Rotation paths and how fast each direction turns (degrees per step):
Each turn is a multiple of 5 degrees from 10 to 175, or 0.
Each row of a path follows its step; steps can be skipped.
Rotation 1:
step 0: [-0.99  1.64 -0.86  0.97  4.71 -0.50  1.41  0.43  0.34 -2.47 -0.77  0.25
  1.52  0.86  3.80 -0.60 -3.20 -0.46  0.46  1.56  0.86  1.27 -1.20  1.00
 -0.14 -4.38  1.17 -1.04 -0.60  1.49 -2.03  0.95 -3.54  1.63  2.61]
step 1: [-0.95 -2.38  2.14 -0.32  1.32  0.49 -3.59  0.52  1.26 -0.61  0.62 -0.73
  0.85 -1.73  2.13  3.02 -0.73 -2.97  0.85 -1.67  3.28 -0.71 -0.07 -3.33
  0.32  2.20 -0.84  1.63  3.80 -1.90 -0.99  1.71 -3.02 -0.55  0.03]
step 2: [ 2.19  0.95  2.55  2.61  3.09  2.31 -2.04  4.74 -1.85  2.11  1.41 -2.45
  0.86  0.20 -1.18  1.17  0.80 -1.70 -0.45  1.51 -0.27  1.67 -1.85  2.14
  1.84  0.40 -2.36  1.63 -2.80 -0.58  0.80 -1.67 -0.12 -0.65  0.50]
step 3: [-0.32  1.98 -1.12  4.89  1.82  0.01 -2.58 -0.73  2.93  2.82  0.09 -0.80
  1.10 -0.09  1.77  0.47 -1.32  0.69  0.65  0.65 -3.74  1.23  1.99 -1.42
 -1.72 -1.84  1.02 -0.32  1.71  0.01 -2.97 -0.05  2.69 -2.01  1.97]
step 4: [ 0.00 -0.96  0.90  0.26 -0.37 -2.52 -2.08  0.23  3.05 -0.14 -0.13  1.16
 -1.09 -2.50 -4.09  3.02  0.07 -0.85  0.44 -2.45  1.28  0.00 -5.22 -0.35
 -2.34  1.39  0.49  1.92  0.85  3.59 -1.14 -0.89  1.92 -0.39  0.43]
step 5: [ 1.51  0.47  1.26 -0.14  2.72 -0.06  1.51 -0.16 -2.62  0.56 -2.72 -0.02
  2.87 -1.00 -3.65 -2.62  2.08 -0.49 -0.59  2.06  0.86  0.63 -1.69  0.53
  0.92 -0.10  3.60  0.20  0.27 -0.68  1.08  1.69  2.18 -4.11  3.34]
step 6: [ 2.07  2.10  1.84  1.19  0.09 -1.05  0.22 -3.98  0.74  1.41 -3.55  3.78
 -3.38  0.44  0.63  2.01 -1.89 -3.09  0.18 -2.13 -1.41  0.25  2.25 -0.20
  2.66  0.59  2.54 -1.42 -0.26 -1.25 -2.00  0.21  0.35  0.47  1.43]
step 7: [-3.26 -2.59 -0.32 -1.01  3.27 -0.28 -0.45  0.69 -0.18  1.36 -4.59  1.32
  0.04  1.11  2.47  0.33 -0.03 -1.47 -0.43 -0.82  0.76 -1.81 -2.50  1.17
  0.89  2.01  0.60 -0.10 -0.39  3.88  3.76 -1.73  1.25  2.38 -0.13]
step 8: [-3.60 -0.41  0.75 -1.69  3.54  1.91  2.28  0.10 -0.99 -2.23  1.21  2.77
  1.92  0.53  1.63  3.48 -0.03  0.49 -2.06  3.13  0.43  1.38  1.52 -1.10
  1.92 -1.35  2.55  1.55 -0.22 -0.87 -1.23 -1.18  0.05 -3.09 -0.89]
step 9: [ 0.42  1.33  2.35  2.51  0.66 -2.27 -0.67  2.69  2.23  1.06  2.07  0.32
 -0.06 -0.16  0.94  1.10 -1.36 -2.41 -0.18 -1.08  3.85  0.09  4.65  0.77
  0.42  1.46  2.76  0.43 -1.66  1.74 -0.32  2.21 -2.37  1.47 -2.44]
step 10: [-0.46 -0.72  1.03  2.75  0.23  2.38 -1.80  2.26  1.85  0.18 -1.29  2.42
  4.10 -0.35  2.60  0.32  1.83 -1.59  1.67  2.36 -0.15  1.26 -2.88  0.76
 -2.49 -2.13 -1.51  1.61 -1.86 -0.33  1.82  2.24 -1.28  2.54  1.40]
[ 0.18  1.12 -1.26  0.96 -0.26  0.54  0.25 -1.12  1.06  0.11  0.22 -0.89
 -0.17  0.02  0.51  0.10 -0.30 -0.43 -0.13 -1.17 -0.06 -0.24 -0.02 -1.20
  0.14  0.57  1.18 -0.47 -0.29  1.02 -0.44  0.56 -1.14  0.53 -0.18]
125
[ 1.42  0.97  0.35  1.12 -0.10  0.18 -0.10  0.59 -0.07  0.50  0.23  1.20
 -0.12  1.05  0.43 -0.65 -0.80 -0.26 -0.62 -0.44 -0.38 -0.50  0.77  1.65
 -0.37 -0.23 -0.13 -1.33 -0.01 -0.03 -0.42  0.50  0.22 -0.44 -0.53]
110
[ 0.21  0.47  1.36 -1.00 -0.85  0.21 -1.73 -0.91 -0.04  0.29 -0.42 -0.32
  1.58  1.06 -0.60 -0.69 -0.62 -0.52  0.34 -0.33  0.01  0.57 -0.01 -0.02
  0.68 -0.06  0.27  0.42 -0.69 -0.53  0.27  0.51 -0.73  0.23 -0.11]
85
[-0.20 -0.93  0.33 -1.22 -0.42  0.21  0.53 -0.14  0.39  0.56 -0.02  0.17
 -0.57  0.97  0.43  0.33  0.22 -0.72 -1.11  1.40  0.23 -0.83  0.39  0.57
 -0.28 -0.22  1.78 -0.47  0.16  0.03  0.15 -0.79 -1.06  0.83  0.30]
40
[ 0.57  0.92  0.41 -0.20 -0.46  0.83  0.61 -0.57 -0.19 -0.90  0.34  1.00
 -0.77  0.01 -0.29  1.77 -0.42 -0.32  0.33  0.25 -0.47  0.46 -1.44  0.18
 -0.35 -0.63 -0.42  0.36 -1.49 -0.31 -0.51 -0.79 -0.51  0.11 -0.27]
170
[-0.11 -0.46 -0.04 -1.00  0.56 -0.36 -0.15 -0.31 -0.05 -0.73  1.01  0.21
  0.57  0.36 -0.02  0.04 -0.72  1.12  0.22 -0.32  1.05 -0.44 -1.18  0.51
 -0.10 -0.01  0.67 -0.16  0.84  1.00 -0.95  0.13 -0.74 -1.81 -0.68]
95
[-0.33  0.16  1.07  0.17  0.06 -0.58 -0.36 -0.18 -0.62 -0.11  0.07  0.62
  0.07 -0.78 -0.73 -0.25  0.79 -0.93  1.03 -0.52 -0.44 -0.52  1.09 -0.67
 -0.58  0.09 -0.25 -0.72  0.66  0.76 -0.64 -1.72 -1.01  0.15 -1.02]
140
[ 0.16  0.80  0.35 -0.34  0.63  0.17  0.11  0.04  0.96 -0.45  0.85  0.09
  0.08 -0.41  0.17 -0.62 -0.66  0.51 -0.53 -0.13 -1.38  0.61  0.37  0.53
 -0.64  0.76  0.91  1.81  0.66  0.08  1.07 -0.94  0.38  0.30 -0.92]
70
Rotation 2:
step 0: [ 2.26  0.38  2.36  0.15  2.12  5.48 -2.82  0.06  3.49 -2.54  0.01 -1.25
  0.56  0.69 -0.12  0.39  0.42  0.27  0.96 -3.89 -0.36  1.66  1.82 -2.50
 -4.09  0.85  0.52 -3.32 -0.27  0.28 -1.58 -0.91 -2.05 -1.29  1.36]
step 1: [ 3.34 -1.30 -1.04  3.27  0.03  2.94  2.51  1.13  0.28 -5.78  2.46  0.18
 -1.57  2.19  0.97 -1.68  2.45  3.19  2.10 -0.36 -0.72 -1.12  1.50 -0.32
 -0.08 -2.71 -0.80  3.06  0.90 -0.52  2.09 -0.62 -0.11  1.02 -1.85]
step 2: [ 0.60 -2.23 -1.38  4.59 -1.14  0.18  2.27 -1.56 -1.35  2.82  1.77  2.71
  0.76  1.04  0.74  0.26  2.45 -2.40  0.00 -0.43  2.18  0.66  1.41 -2.53
  2.08  0.16 -0.12  1.32 -3.56 -0.41 -2.97 -3.97  1.44 -1.40 -2.96]
step 3: [ 0.52 -0.36 -2.05 -1.48 -2.67  0.30  1.58 -3.70  0.59 -0.12 -0.07  3.15
  3.46 -0.86 -0.10  0.67  1.57 -2.76  1.30 -2.33  0.02  4.31  0.52  2.19
  2.09 -2.15  2.02 -2.34 -0.94  1.27  1.56  2.47  0.80 -4.13  1.55]
step 4: [ 3.22  3.60  1.64 -0.38 -0.46 -3.31 -0.19 -0.43 -2.02 -2.79  0.11  3.19
 -0.78 -1.79 -0.13 -0.29 -2.75  0.39 -2.24  0.06 -3.16  0.02  0.88  4.97
  1.33  0.33  1.75  1.64 -2.41  0.53  0.99  1.94  3.16  0.30 -1.72]
step 5: [-1.07  1.18  2.24 -1.18  0.39 -3.84 -3.84 -0.36  0.42 -1.96  2.33  1.34
 -2.21 -1.56 -1.02  0.19 -0.25 -3.47 -5.39 -0.85  2.89  0.78 -1.54 -2.47
 -0.56 -0.92  1.48 -0.22  1.92 -1.37 -3.67  0.52  0.42  1.54 -1.21]
step 6: [-2.08  0.15 -2.83  0.04 -0.46  0.13 -0.76 -1.02  0.49 -0.25 -0.93 -0.02
 -4.94  1.75 -0.26  2.74 -1.00 -0.27 -2.16 -1.08  2.83 -0.53  1.05  2.18
 -4.29 -1.70 -1.88 -0.61  5.18 -0.58  3.08  1.36 -0.79 -2.49  0.48]
step 7: [ 2.85 -0.85 -0.75  1.17  1.90  0.20 -1.48  2.75 -1.16  2.80 -0.12  0.37
 -3.14  6.05  0.06  3.38 -2.20  2.77  1.63  0.93  0.48  1.10 -0.73  2.35
 -1.49  0.94 -0.04 -3.09 -1.60  1.15 -1.31  0.10 -0.55  2.26 -1.67]
step 8: [-2.41 -0.50 -0.38 -3.66  1.57  2.66 -3.54 -0.04  0.69 -0.67  3.49  1.49
  2.15  3.26  1.12  4.05  2.41  2.53  2.19 -1.38 -0.35  2.76 -1.82 -3.52
  1.21  0.59  0.00  2.75 -0.90 -0.62  0.61 -0.24 -1.20  1.03  0.01]
step 9: [-0.95  2.83 -4.25  1.12  1.06  3.32  1.26 -3.01  2.02 -1.79 -2.47  1.48
  1.16 -1.94  4.29 -0.01 -0.42  2.33  1.30 -1.03 -0.28  1.17  0.91  0.19
 -0.19  2.43 -0.92  2.77  1.57  2.64  0.14 -3.65  1.34  1.36 -1.07]
step 10: [ 1.82 -1.54  0.79  1.75 -0.77  2.20  4.89  0.55  1.75 -0.39 -0.27  3.42
 -0.14 -2.20 -0.86 -1.85  2.66  0.95 -0.85  2.16  1.90  2.81 -1.47  1.24
 -1.40  2.08  2.99 -0.77 -1.33  1.09 -4.14  0.45  1.51  3.16  2.04]
[-0.86 -1.03  0.76 -0.04  0.31  0.04 -0.66  1.08 -0.16 -0.11 -0.03  0.33
 -0.66  0.02  1.29 -1.58 -0.27 -0.35  0.14 -0.37  0.86  1.45 -0.28  0.32
  0.43  1.08  0.60  0.10 -0.44 -0.78  0.28 -0.15 -0.59 -0.96  0.07]
135
[ 0.77  0.35  1.05 -0.49  0.07  0.06 -0.19  1.28  0.09  0.06 -1.50  0.34
  0.37 -1.66 -0.61  0.50 -0.29 -0.99 -0.24  0.63  0.73  0.91  0.07  0.08
 -0.67 -0.49  0.24  1.23  0.51  0.52  0.36 -0.15  0.76  0.23  0.21]
60
[ 0.16  1.00  1.17 -0.82  0.00 -0.01 -1.27 -0.58 -0.18  0.06 -0.68 -0.19
  0.45  0.19 -0.14  0.53 -0.18 -0.02  0.96 -1.12 -1.94  1.07  0.52  0.16
  0.96  0.58 -0.27  0.06 -0.55 -0.42  0.26  0.55 -0.22  0.61 -0.09]
85
[ 0.11  0.62 -0.84 -0.58  0.68 -0.58 -0.77  0.04  0.51  0.50  0.65 -0.61
 -0.13  0.48 -0.34 -0.01 -0.49 -1.23 -1.17  0.72 -0.24  0.47 -1.17  1.33
  0.21 -0.50 -0.58 -0.52  0.32 -1.57  0.55 -0.12  0.84 -0.01 -0.31]
40
[ 0.44  0.62 -0.57  0.54  0.69  2.01  0.63  0.36  0.96  0.25 -0.34  0.70
 -0.06  0.62  0.18 -0.15 -0.02  0.05 -0.01  0.83 -0.80  0.59  0.12 -1.07
  0.84 -0.68  0.61  0.27 -0.19 -0.83  0.36 -1.26 -0.60  0.34  0.72]
45
[-0.27 -0.33  0.39  0.16 -1.31  1.63  0.62 -0.66 -0.06  1.60 -0.89  0.33
 -0.25  0.00  0.21  0.01 -0.43 -0.17 -0.06  0.04  0.28  0.20  0.29  0.74
  0.29  0.17 -0.70 -0.48  1.23 -0.77 -1.36  0.91  0.49 -0.32 -0.18]
100
Rotation 3:
step 0: [-0.28  1.07 -3.89  5.02  1.76  0.33 -0.72  0.76  0.52  0.75 -4.45 -2.03
  1.20  0.67  0.69  0.21 -4.00 -0.05 -0.37 -0.47  1.78 -2.31 -0.83  1.47
  0.09 -0.23 -1.42 -2.67  1.47  2.76  2.95 -0.21  2.51 -2.22 -2.20]
step 1: [-2.82 -1.56 -2.27 -0.87 -1.11  1.84  0.14 -1.61  1.56  1.73 -1.22  2.62
 -0.94 -2.15  1.19 -1.66  0.26  2.66 -5.58 -2.37  0.60  0.58 -0.67 -1.92
 -1.66 -1.55  0.92 -2.95  0.99  0.55  5.40 -0.62  1.06  0.62  1.12]
step 2: [ 0.37  0.67 -0.25  2.13 -1.22  2.02 -1.72  0.43 -0.76  2.69 -4.15  0.41
 -1.25 -1.30 -0.84  3.47 -0.72  2.44 -0.09  0.86  1.15  0.84  2.37 -1.69
 -2.34  1.74  4.45  1.15  0.45 -1.14  3.11 -2.18  1.41 -3.49 -2.97]
step 3: [-1.45  3.24 -4.27  2.43 -2.99 -1.75  0.91 -3.56 -1.18 -0.25 -2.93  0.98
 -0.24 -2.75  0.16  1.54 -0.44  2.25 -2.39 -1.14  2.98 -0.88 -0.45  0.06
  1.70 -1.17 -3.97  1.48 -0.80  1.56  1.93 -0.48  0.93 -1.13 -2.70]
step 4: [-1.78  0.14  0.33  2.46 -0.55  1.04  0.23 -2.80 -1.03  1.30 -4.70 -0.82
  0.70 -1.43  2.90  0.82  3.17  0.62 -1.63 -0.26 -3.33 -0.12  0.91 -3.56
 -2.04 -2.21  0.73 -2.77 -1.23 -2.28  2.94  1.41  3.18  2.17 -1.27]
step 5: [-0.94  3.12  0.54  2.79 -0.68  0.28 -1.75 -1.48 -4.40  2.92  0.78  0.58
 -1.96 -3.71 -0.25  2.85 -1.28  4.12  0.86 -3.10  1.24 -2.58 -0.43  1.18
 -0.71 -0.89  3.36 -1.77  0.37 -0.07  0.04  1.13  2.55 -1.90 -0.78]
step 6: [ 0.44  3.74 -1.96  3.91 -0.43  0.37  0.19  2.87 -0.72  2.86 -3.90 -2.91
 -0.69 -1.89 -0.73 -1.49 -0.55  0.28 -3.40 -3.54 -0.53  0.53 -1.35 -1.11
 -0.06  1.53 -3.11 -0.26 -0.67  1.53  2.02  3.14  1.13  1.21 -1.79]
step 7: [-0.73 -0.81 -1.29  0.37 -1.86  3.32 -1.01 -2.04 -2.93  0.20 -2.93  0.69
 -2.60 -0.46  1.15 -1.52 -1.12 -1.20  1.59 -3.01  0.65 -2.70  0.67 -0.46
 -1.85 -1.37  1.51 -2.82  0.43  1.03  6.52 -0.25  1.65  2.87  0.30]
step 8: [-1.23  1.40 -2.77  4.31 -2.68 -0.26 -4.78  1.18  1.87  1.05 -1.66 -0.51
 -5.39 -0.86 -0.02  2.18 -0.98  2.88 -2.09  0.57  0.60 -0.57 -0.53 -0.83
 -2.34 -0.05  1.92 -1.21  3.18  0.55  0.59  0.53  0.84 -1.59 -0.04]
step 9: [-0.36  0.60 -1.98  2.46  0.23  0.37  0.26  1.50 -1.15  0.40 -4.86  1.79
  2.64 -1.52  2.98  0.82 -1.53 -0.65 -3.01 -0.09  3.58 -2.13 -0.14 -1.43
  0.61 -0.06 -1.08 -1.21  0.75  2.52  4.85  2.53 -0.48 -3.41 -1.33]
step 10: [-1.79 -3.16  0.02  0.80 -3.94 -0.47  0.43 -2.71  0.17  1.54 -1.56  1.13
 -0.78 -3.28 -0.85  0.71 -1.24  0.59 -4.14  0.05  0.40  1.12 -0.20 -1.09
 -3.10 -1.21  1.28 -2.98 -0.97  0.50  3.26 -2.56  4.54  1.78 -1.91]
[-0.09 -0.58 -0.23  0.56 -0.03  0.66  0.03  0.93  0.78  0.37 -1.08 -0.56
 -0.12  0.27  0.07 -0.45  0.63  0.36 -0.62  1.25 -1.40  0.42 -0.05 -0.22
 -1.01  1.49 -0.26  0.60 -0.41 -0.96 -0.51  1.36  0.18  0.16 -0.22]
160
[-0.30 -0.01 -0.52 -0.74  0.55 -0.17  0.42 -0.80  1.36  0.08 -0.48  0.74
  1.70  0.24  0.01  0.27 -0.20  1.68 -0.23  0.86  0.78  0.85 -0.48 -0.18
 -0.13  0.22  0.66  0.35 -0.26 -0.07  0.24 -1.23  0.24  0.03 -0.93]
40
[-0.92  0.75 -0.07 -1.02  0.06 -0.69  0.42  1.51 -0.20 -0.71 -0.03  0.00
  0.86 -1.11  0.55 -0.58  1.07 -0.75 -0.44  0.23 -0.18 -0.11  0.05  0.04
  0.01 -0.25  0.41 -0.19 -0.14 -0.95  1.80 -0.12 -0.47  0.93  0.21]
130
[-0.56 -0.24  0.69 -0.37  0.48  0.28  0.88  0.49 -0.57  1.70  1.31  0.35
  0.88 -0.35 -0.57 -0.52 -0.64 -0.55 -1.33 -0.77  0.25  0.47  0.09 -0.33
 -0.48  0.80  0.43 -0.78  0.53 -0.11 -0.25  0.48  0.36 -1.07 -0.53]
85
[ 0.39 -0.19  1.18 -1.46  0.46 -0.74 -0.44 -0.99  0.37  0.54  0.01 -0.70
 -1.26 -0.45  0.59 -0.39  1.16  0.57  0.34  0.24  0.17 -0.05  0.68  0.31
 -1.36  0.09  0.72  0.18  1.27  0.10  0.37  0.02  0.74 -0.34  0.23]
120
